Which row each row swaps with, under one turn or mirror
k_695: [ 16  13  -5   5  -8  -4  -3  -4  -1   1   1   3  -7 -10 -13  -3   6  -2
   6   0   3   3   4  -6   4  -2  -8   8  -6 -11   1   8   2   3 -10  -6
   9 -15  -2   1  -4   7   4  -2  -1   6   0   6  13   0  -8   4   0   1
  -1   4   8   2  -6]
k_547: [14  0 12  2 -5 -9 -5 -7  7  3  3 10  1  3 -3  4  2  1 11  0 -6 -7  0 -1
  6  1 -8 -1 -8  1  3  9  4  0  6  2 -7  5 -4  6  4  0  7  0  5 10 -5  0
  3 -6 -7 -4  0  7 -6 -4 21  4  1]
k_523: [  9  -3  10  -6   7  -3  -6 -13   9  -2   6  -4   2  -7  -3   1  -2   4
   0   2  -4  -1   9   1   7  10  -7   4  -9   6  -7   8   5  -2  -5  -4
  -3   1 -11   7 -13   1   2   4   7   1   8  -1   6  -8 -12  -4   1   6
  -7   2  20   5   3]
k_290: [-11   5 -10  -4  -2  -3  10   9 -12  -2  -6  -7   0  -2   8  -4  -7  -8
 -12  16   2  14   0   1  -2  -1   7   9   1   4 -11  -3  -6   5  -1   0
  -2 -12   8  -4   5  -4   6  -3  -8 -17   9   8   3  -1  16   4  -1  -6
   0  -2  -9  -9   1]
k_935: [ 18   6   9   3  -8 -13  -5  -9   4  12   5   9  -2  -8  -8   4   6  -5
   9   2  -2   3  -3  -7   7  -1   3  10  -7  -8  -5   8   5   1  -4   0
  -7  -9   1   4  10  -5   1   3   2   2   3   0  17   0  -2  -3   2   2
   1   2  12   2  -3]
k_350: [  5  -1  -2   6   4   6  -1  -2   3  -6  -3 -12  -2   6  -4 -15   3  -1
   7  -4  -8  18   2   0   8   0  -3  -4   6  -2   2  17  11 -13  15   5
  -1   3  -6   1   1   3   1   6  12   3 -10   3  -7  -6   0 -10  13  -5
  -1   0   1  -7  -4]
k_330: [-21   4 -14  -3  -4   9   6   4   3  -5   1 -11   6   3  18  -9  -1   0
  -5   9   1  10   9  -3  -2   1   7  -4   3  10  -1   4  -2   7   1  -7
  -1 -11   0  -5  -4  -3   2  -6  -2  -9   4   2  -6  13  12   2  -3 -11
  -7   9  -5   3  -1]
k_191: [ 14   3  -2   6  -3   2  -2  -9   7   1  -2   0  -7  -2 -17 -11   4  -5
   9  -8  -4   9   1   0   9   1  -8   5  -4  -7   0  14   2 -11  -1   3
   4   2 -10   5   2   2   9   3   8   9  -8  -1   0  -1 -11  -6   6  -1
  -1   4   6  -6  -9]
k_784: [  2   8  -5  -5  -3  -6   2  10 -12   0  -2  -7   7   1  10   6   1   5
  -3  18   2   2   2  -4  -4  -2  14   4   2   9  -6  -5   4   8   3  -2
 -10  -9  14   4   9   0   3  -9 -10  -7  18   6   2  -6  10   6 -10   3
  -1  -4   0  -7   6]
k_538: [-20 -14  -4   7   8  12   4   1  -8  -7  -5  -6  -4  11   6   0   4  -1
  -4   1  -8   5   4   7  -6   5   7   3   4   7 -11   2   4  -7   9   9
  -7   1  -6   6   5  -1  11  -1  -5 -12  12  -3 -10  -6   2  -7 -10  -9
  -8   2  -4  -7   0]
k_887: [  2   1  -9   6  -4   9  -1  -7   5  -2  -2   3 -12   2 -16  -9   6  -4
   3  -8   0   1   6   2   3   3 -12   4  -5   0  -1   5  -4  -8  -6   2
   7  -2  -9   2   4   3  17  -3  -2   5  -6  -4  -6   5 -11   1  -5  -5
  -5  11   3  -5  -9]
k_998: [ -8   4  -5  -2   3   8  12  17 -22  -5 -11   0  -2   0   9   3  -2  -6
  -1   4  -1  14  -1  -8  -9  -3   4  13  -2  -4  -2   3   0   3   5  -4
   9  -5   6   0  -1   7   9  -6  -4  -7   7  12   8   1   7   4  -6  -3
   0   1 -13   2  -5]
k_740: [ -2 -11   7   6   3  -2  10  -2  -4  -6 -10   7   5   9  14  -1  -7  -6
   8  13 -16   7  -1  -3  -5  -7   2   2   0  -4  -7  13   1   2   8  11
  -7   4  -2   1  -5  -4  -5  -1   2  -9   7  10   3  -8  11 -18   2  -7
   1  -2  -2  17  -2]
k_398: [ -9  -3   1  -4   8   3   1   6 -10   0  -3  -9  12   4  17   5   1   2
  -1  16  -9   5   3  -3  -3   5  20   8   1   7  -8   7   7  -1  10   2
 -13   1   0   6   3   0   1  -2  -1  -9  25   3   6  -9   7  -3  -9   0
  -4  -4   2   0   2]
k_464: [ -7   5  -7 -16  -2   5  20   3   0   0  -5  -3   5   7   3   4   4   2
 -10  11   3   1   7  -8  -2   2  -2   6  -5  16  -4  -6  -8   8  -3   6
  -2  12   0  -6  -3   3  -1  -4  -2  -4   0   8   4   3  -2 -11  -6 -10
  -9 -14  -8   8  -2]
k_611: [-17   3 -12   3  -2  11   3   2   6  -8   2 -12   6   7  13 -14   1   3
   0   3  -1  12  10  -2   2   1   1 -12   5   9   4  10   3   2   6  -4
   2  -8  -2  -5  -3   1  -1  -4   3  -2  -5   3 -13  10   9  -1   3 -13
  -6   8  -2   1  -2]
k_794: [ -3   4  -4  -4  -2  -9   6   8 -15  -1  -4  -4   5   1  10   8  -1   2
  -3  18   0   3  -1  -2  -3  -1  15   5   3   7  -7  -3   3   7   3  -1
 -11  -7  12   2   8  -1   6  -5  -8  -8  16   6   5  -7  15   4  -9   2
   0 -10  -1 -12   6]
k_344: [-24  -3  -9   4   2  10   8   7  -7  -8  -3 -11   5   9  18  -2   0   3
  -5   8  -2   6   6   2  -6   1  10  -4   6  10  -5   2   3   5   6   1
  -5  -4   0   2   0   0   4  -6  -4 -10  12   1 -12   0   8  -2  -9 -11
  -8   2  -4  -4   4]
k_757: [ 15   6   7   1 -10 -16  -3 -11   5   8   5  11  -2  -7  -8   4   4  -3
   9   3  -1  -1  -2  -5   8   2   1   5  -8  -4  -3   7   1   3  -7  -3
  -6  -7  -1   2   7  -3   5   2   2   7   0   1  16   1   0  -1   0   6
   1  -2  15  -2  -2]
k_415: [  7   0   3  -4   0  -3  15  -7   1   0  -4  -1  -5   2 -10   6   8   1
  -5   1   0   4   2  -4   3  -1 -12   7  -2   1  -7  -1   0   3  -2  12
  -1  10  -5  -2  -5   5  -6   7   2  -2  -9   8  10  -9 -11 -19   3  -9
  -8 -19  -2   6   1]
k_237: [ 16  -1   3   6   3   0  -5  -5   0  -4  -5  -8  -5   3  -9  -7   3   0
  11  -5  -9  12  -2   0   7  -3  -7   1   4  -6   2  14  11 -12  14   6
  -3   6  -6   8  -1   4   4   6  10   6  -8   1  -2 -10  -7  -8   9   3
  -3  -4   6  -5  -2]
k_536: [ 17   8 -11  -4  -4  -4   5  -5   5 -11  -8  -4   2   1  -7 -16 -12   0
   2  19   0   1   9  -2   1  -6 -15   0  -4   7  -1   6  -7   4 -12   2
   5  -2   2  -1 -12   2   1 -11  -4   2   1  10  -5  -5   0  -2   3   1
   4   3   3   7  -3]

k_536 pairs with k_740
k_887 pairs with k_538
k_415 pairs with k_464
k_398 pairs with k_695

Which row each row swaps with, under one turn or mirror
k_871: [ -2   1  -1   4   6   1  13   4  13   5   3  10  21   5  -8 -17  -1]
k_389: [-13   5   4  12   7   2   6 -21   5 -17  -1   8   2   8  15  -1   7]
k_717: [ -9   5   8  12   5   2   7 -24   9  -7 -10   8   4   9  12   1   9]
k_992: [-11   7   9   7   7   2   7 -19  11  -6  -5  11   1   9   9   3  17]
k_604: [-13   5  13  11   5   2   4 -25   8 -11  -2  11   5   9   1  -1   8]
k_393: [ -9   5   6   8   5   2   9 -16   9 -11  -5  12  -1   8   0   0  17]
k_655: [  2  -2  -1   5   4   0  10   1  17   6  -7   4  20   3  16 -17  -7]
k_271: [-10   5  15  13   6   1   1 -14   5 -14   7  12   7   5   8   5  -5]
k_175: [  1   1   2   3   7   3   5   3  15  -3  10   7   8   2  -4 -25   3]
k_676: [  0  -1   1   0   7   2  11   7  19   7  -2   7  19   3  13 -18  -1]
k_856: [-11   8   5  10   7   1  11 -18   8  -5   1  13   8  10 -11  -2  13]
k_355: [-13   5   7   2   3   3   3 -12   8  -6 -11   6  -2   6   6   4  11]
k_167: [  3  -2  -2   0   5   1  13  10  16   1  -1   8  15   2   4 -18   1]
k_566: [ -9   7   7   4   5   2  12 -21  11  -4  -1   8  10   7  -1  10  -8]
k_862: [ -2  -2  -4   6   7   1   9   4  11  -4   2   4  17   2  19 -19 -10]
k_623: [ -1  -3   4   2   5   0   9   3  16   3   2   7  23   2   6 -21 -10]
k_527: [-11   7   7   9   7   3   5 -20   7  -6  -7  10   2   9   1   4  13]
k_807: [ -3  -1   5   8   2   0  13  -1   8 -11  14   7  24   4  15 -18   3]
k_254: [ -4   4   1   3   6   1   9   0  19   5   7   5  17   3   2 -12 -18]
k_283: [-14  10   8   9   6   2   5 -23  13  -6   5   8   3   9  -2   4  -3]
k_280: [  1  -2  -1   0   6   2   9   7  14   8  -4   6  20   2   6 -16  -4]
k_70: [  0  -2   0   3   6   1  11   6  14   4  12   5  15   2   9 -17 -10]
k_571: [ -1  -2   2  -3   3   2  13   2  19   4   5   7  26   1  13 -16  -1]
k_212: [-13   5  10   4   4   3   9 -24  12  -9   2  10  10   8   9   3  15]
k_596: [ -1   0  -5   4   7   1   8  -4  14   8  -3   6  10   5  15 -23  -8]
k_901: [-2 -3 -4  0  1  3 14  6 12 -1  7 11 24  4 16 -6  0]
k_374: [ -2   2   2   0   5   1  14  -5  15   4   1   6  20   4   2  -1 -19]
k_585: [-12   6   9  11   6   3   7 -21   7 -10   8   9  -2   8   5   3   7]
k_179: [-11   4   2   5   1   3  11 -15   7 -11   5  14  12   9  13   9  13]
k_579: [ -4  -1   0  -5   3   2   6  10  13   6  -9   3  11   2   9 -12  -3]
k_482: [ -6   6   7   8   7   4   3 -13  11 -11   8   9  -2   6  -7 -13  13]
k_949: [ -2  -1  10   8   7   1   3   4   9  -6  10  10  18   2  11  -8 -16]
k_278: [ -9   3   9  13   3   0  11 -15   4 -18  12   9  16   7  13  -8  13]
k_242: [-11   6   1  11   8   1   5 -25   7  -3  -6   9  -4   9  11  -8   6]

k_355 pairs with k_579
k_242 pairs with k_596
k_992 pairs with k_676
k_482 pairs with k_175
k_717 pairs with k_655
k_527 pairs with k_280

